In the rows, 128 means zero.
Each path below is one point turned by a fixed rotation once a step. After each direction that follows a path, write how fast that rotation turns it, in degrees each step (0 if it stays still).
Each turn is a multiple of 5 degrees from 10 to 175, or 0.
Each row of a path follows its step; steps can be skipped.
Path 1:
step 8: [125 132 116 115 135 129 136 124 132 127 122 112 126 136 121 126 138 131
 134 128 127 123 133 132 129 132 121 131 132 136 122 135 124 125 129 120
 126 130 135 127 131 140 128 131 135 136 123 130]
step 11: [137 125 127 129 125 126 122 119 136 129 129 125 114 135 136 126 130 123
 128 132 132 126 122 114 122 128 124 137 126 133 135 126 136 115 129 132
 125 133 127 124 120 125 126 128 130 140 136 118]
step 16: [128 131 132 117 135 126 132 127 127 118 117 124 131 129 125 143 127 130
 117 122 122 131 121 126 121 124 127 133 138 127 129 123 126 131 134 117
 130 120 129 124 132 121 140 122 129 135 128 129]
step 19: [133 124 132 118 119 125 134 126 139 131 134 129 129 133 125 117 133 132
 129 112 133 119 128 124 122 131 122 135 131 132 119 125 126 126 135 133
 124 120 124 136 124 135 124 118 130 133 126 136]
step 22: [133 115 125 130 128 139 121 126 141 125 127 132 129 131 127 129 137 122
 131 134 124 131 128 126 111 127 129 124 127 131 127 130 125 129 119 125
 117 131 134 131 120 113 130 131 133 131 118 126]
step 23: [130 140 126 138 128 123 122 123 133 122 129 122 129 119 135 133 134 130
 124 143 125 136 126 135 132 132 118 128 133 136 127 123 133 127 136 131
 128 127 128 140 133 128 125 134 130 117 123 121]
step 24: [126 130 131 132 110 133 128 131 124 132 107 124 129 124 132 128 124 136
 123 124 134 134 131 124 127 126 128 127 118 141 133 122 138 130 128 117
 127 127 130 121 128 124 129 125 125 125 129 131]
step 25: [124 130 131 127 128 129 129 130 134 128 118 110 123 139 132 122 127 128
 129 127 131 135 132 130 129 141 130 130 131 117 122 140 121 132 129 132
 127 122 141 122 122 134 127 139 129 128 129 126]
step 26: [128 140 126 127 136 128 139 138 115 129 126 131 134 139 133 119 129 127
 130 125 123 119 131 130 126 135 128 127 130 140 128 133 131 123 125 127
 125 129 122 129 137 132 124 129 121 130 133 111]
[125 127 127 127 132 128 126 125 129 127 129 132 128 127 129 130 127 128
 128 127 130 128 123 130 126 128 130 128 133 129 131 130 128 126 126 127
 127 130 130 126 129 128 129 126 128 127 125 126]
60
[127 126 129 129 126 130 128 128 128 127 125 130 130 125 127 133 127 128
 126 125 129 130 129 132 130 126 129 128 127 127 130 125 129 126 129 129
 128 128 128 129 130 133 129 130 129 127 132 129]
100
Path 2:
step 1: [126 125 129 129 127 125 123 126 126 119 126 124 133 120 125 123 132 133
 124 127 131 133 135 134 115 120 142 123 123 127 125 127 135 128 135 124
 117 121 128 127 123 140 136 120 141 141 129 135]
step 4: [120 136 133 131 141 131 129 125 131 120 121 127 126 129 133 131 132 132
 125 131 129 130 136 136 125 127 122 127 121 131 122 119 117 124 128 129
 118 112 129 115 123 131 138 123 134 134 120 135]
step 5: [139 127 133 129 136 124 125 130 128 135 114 131 130 130 129 131 134 124
 125 115 122 130 138 134 128 129 128 133 133 125 135 123 135 127 125 131
 121 121 127 120 137 145 130 118 140 125 130 135]
step 7: [132 127 133 130 134 122 133 121 129 123 125 128 143 129 120 125 142 126
 134 132 120 135 142 132 134 124 126 129 117 127 127 129 127 133 130 123
 113 124 133 123 127 124 141 127 133 129 134 135]
step 9: [123 135 127 131 139 129 130 119 124 121 131 115 135 123 120 133 130 139
 130 130 132 131 133 138 133 138 127 129 134 119 123 132 133 132 127 132
 124 125 136 118 139 138 125 129 137 123 130 138]
step 16: [137 118 139 136 132 118 136 134 125 126 116 127 136 127 127 131 134 126
 124 126 134 123 139 137 126 122 125 123 123 126 130 128 112 132 126 124
 123 123 129 122 126 132 137 119 135 123 120 130]
step 19: [133 123 135 126 142 131 129 120 117 120 120 120 140 128 133 128 144 124
 129 129 125 122 132 121 129 120 127 122 116 133 130 125 124 132 133 122
 129 127 115 120 129 133 133 127 128 133 131 124]
step 23: [127 127 123 122 131 129 129 130 117 127 124 118 136 129 144 125 135 123
 129 115 125 136 134 131 140 140 135 126 127 136 128 128 132 138 135 122
 113 126 126 129 130 132 133 131 123 123 131 130]
step 28: [133 121 124 125 133 126 135 129 123 132 121 122 141 123 124 123 140 126
 114 122 140 130 137 124 127 129 138 118 116 129 133 128 128 127 137 136
 128 124 123 130 127 133 135 126 138 129 125 122]
[130 127 132 130 128 127 130 127 131 128 126 126 129 129 128 130 128 129
 128 125 128 129 130 128 129 128 126 132 133 127 127 131 126 130 130 127
 126 131 132 130 129 129 130 131 127 126 129 129]
160
[130 126 128 127 125 126 127 126 129 126 130 128 130 132 128 127 130 127
 130 128 129 132 126 129 126 129 130 129 125 130 129 128 131 131 131 126
 128 129 125 133 128 126 130 128 129 129 131 129]
65
[130 125 127 130 125 129 128 129 130 124 127 127 128 127 129 131 125 128
 125 126 129 125 127 129 128 124 127 129 128 128 131 126 126 127 131 128
 130 126 127 128 125 129 130 125 130 132 129 128]
25
[125 128 125 127 130 127 128 127 128 129 124 130 128 128 128 129 130 130
 127 123 129 131 128 131 132 128 127 126 128 128 130 127 128 128 126 127
 130 130 127 132 129 128 123 128 128 130 128 127]
125
[128 123 130 129 126 128 128 126 123 127 128 125 128 127 128 128 130 126
 130 128 128 126 125 130 129 131 128 128 129 124 127 126 125 131 129 125
 130 130 126 126 128 126 128 126 127 125 127 126]
10
Path 3:
step 5: [129 137 129 126 142 132 122 131 125 140 123 134 136 137 135 124 129 128
 122 132 131 136 136 130 118 130 124 137 133 135 131 137 137 114 134 132
 117 125 115 129 128 129 131 127 128 132 128 131]
step 7: [133 146 127 118 117 130 131 134 138 119 128 129 125 131 119 136 133 127
 128 125 133 125 127 138 130 132 124 135 132 134 133 131 131 128 129 124
 128 125 137 141 114 123 130 139 130 127 127 125]
step 10: [124 128 134 119 116 127 126 135 121 126 133 126 127 132 123 127 128 142
 131 128 131 133 126 132 124 124 128 120 136 132 130 133 120 125 139 131
 119 124 119 132 124 128 110 118 130 126 126 112]
step 15: [134 124 126 127 131 129 119 139 125 121 126 139 131 132 123 122 121 121
 131 136 137 127 121 126 134 125 117 128 130 121 124 142 135 115 125 133
 121 131 138 138 134 124 130 121 134 127 125 124]
step 17: [130 133 122 138 125 127 120 128 124 129 116 122 128 149 128 135 127 120
 127 135 132 130 136 131 131 138 133 135 131 123 126 120 121 128 133 125
 122 125 127 132 120 133 132 137 123 130 117 136]
step 22: [131 125 121 127 118 126 115 119 126 132 126 121 131 125 125 117 127 135
 133 122 117 133 143 131 122 131 131 136 117 132 134 132 129 129 135 134
 126 124 125 140 122 121 124 134 128 119 132 124]
step 25: [134 140 130 136 115 117 127 146 134 129 134 128 128 128 129 122 131 123
 136 129 129 134 136 139 119 119 130 129 134 126 130 129 130 118 119 126
 128 134 127 138 125 128 134 128 124 134 127 124]
step 26: [129 131 138 128 138 118 130 126 125 127 129 118 131 132 127 125 114 130
 113 124 130 134 126 137 115 121 129 132 135 137 129 130 137 123 130 127
 131 125 130 140 138 126 131 128 132 118 123 122]
step 32: [116 125 122 132 115 129 124 121 122 131 121 131 127 131 116 132 124 125
 127 144 120 130 126 125 123 131 128 136 128 129 130 131 126 128 134 123
 123 124 140 130 143 133 119 129 126 127 137 119]
[126 130 130 128 132 128 126 131 126 132 129 130 128 128 125 130 125 127
 131 129 129 128 132 128 125 129 131 128 128 126 129 127 127 131 127 127
 129 126 130 126 127 130 125 128 127 131 129 128]
95
[128 127 130 129 129 124 128 128 127 128 121 131 128 127 128 132 127 128
 129 128 128 127 127 126 126 129 129 132 128 129 130 126 125 127 129 128
 127 128 126 131 128 126 128 127 129 124 130 127]
70
[128 131 128 132 129 129 126 129 130 132 126 125 124 128 129 126 130 130
 127 125 125 129 130 128 127 128 130 131 128 128 127 128 124 124 129 131
 129 130 127 126 129 129 129 129 129 130 126 129]
125
[128 130 125 131 131 126 127 127 127 130 127 124 129 129 131 129 127 125
 129 126 126 129 130 129 127 126 126 125 127 129 129 126 130 130 127 125
 126 130 125 129 126 130 129 125 127 125 126 126]
85
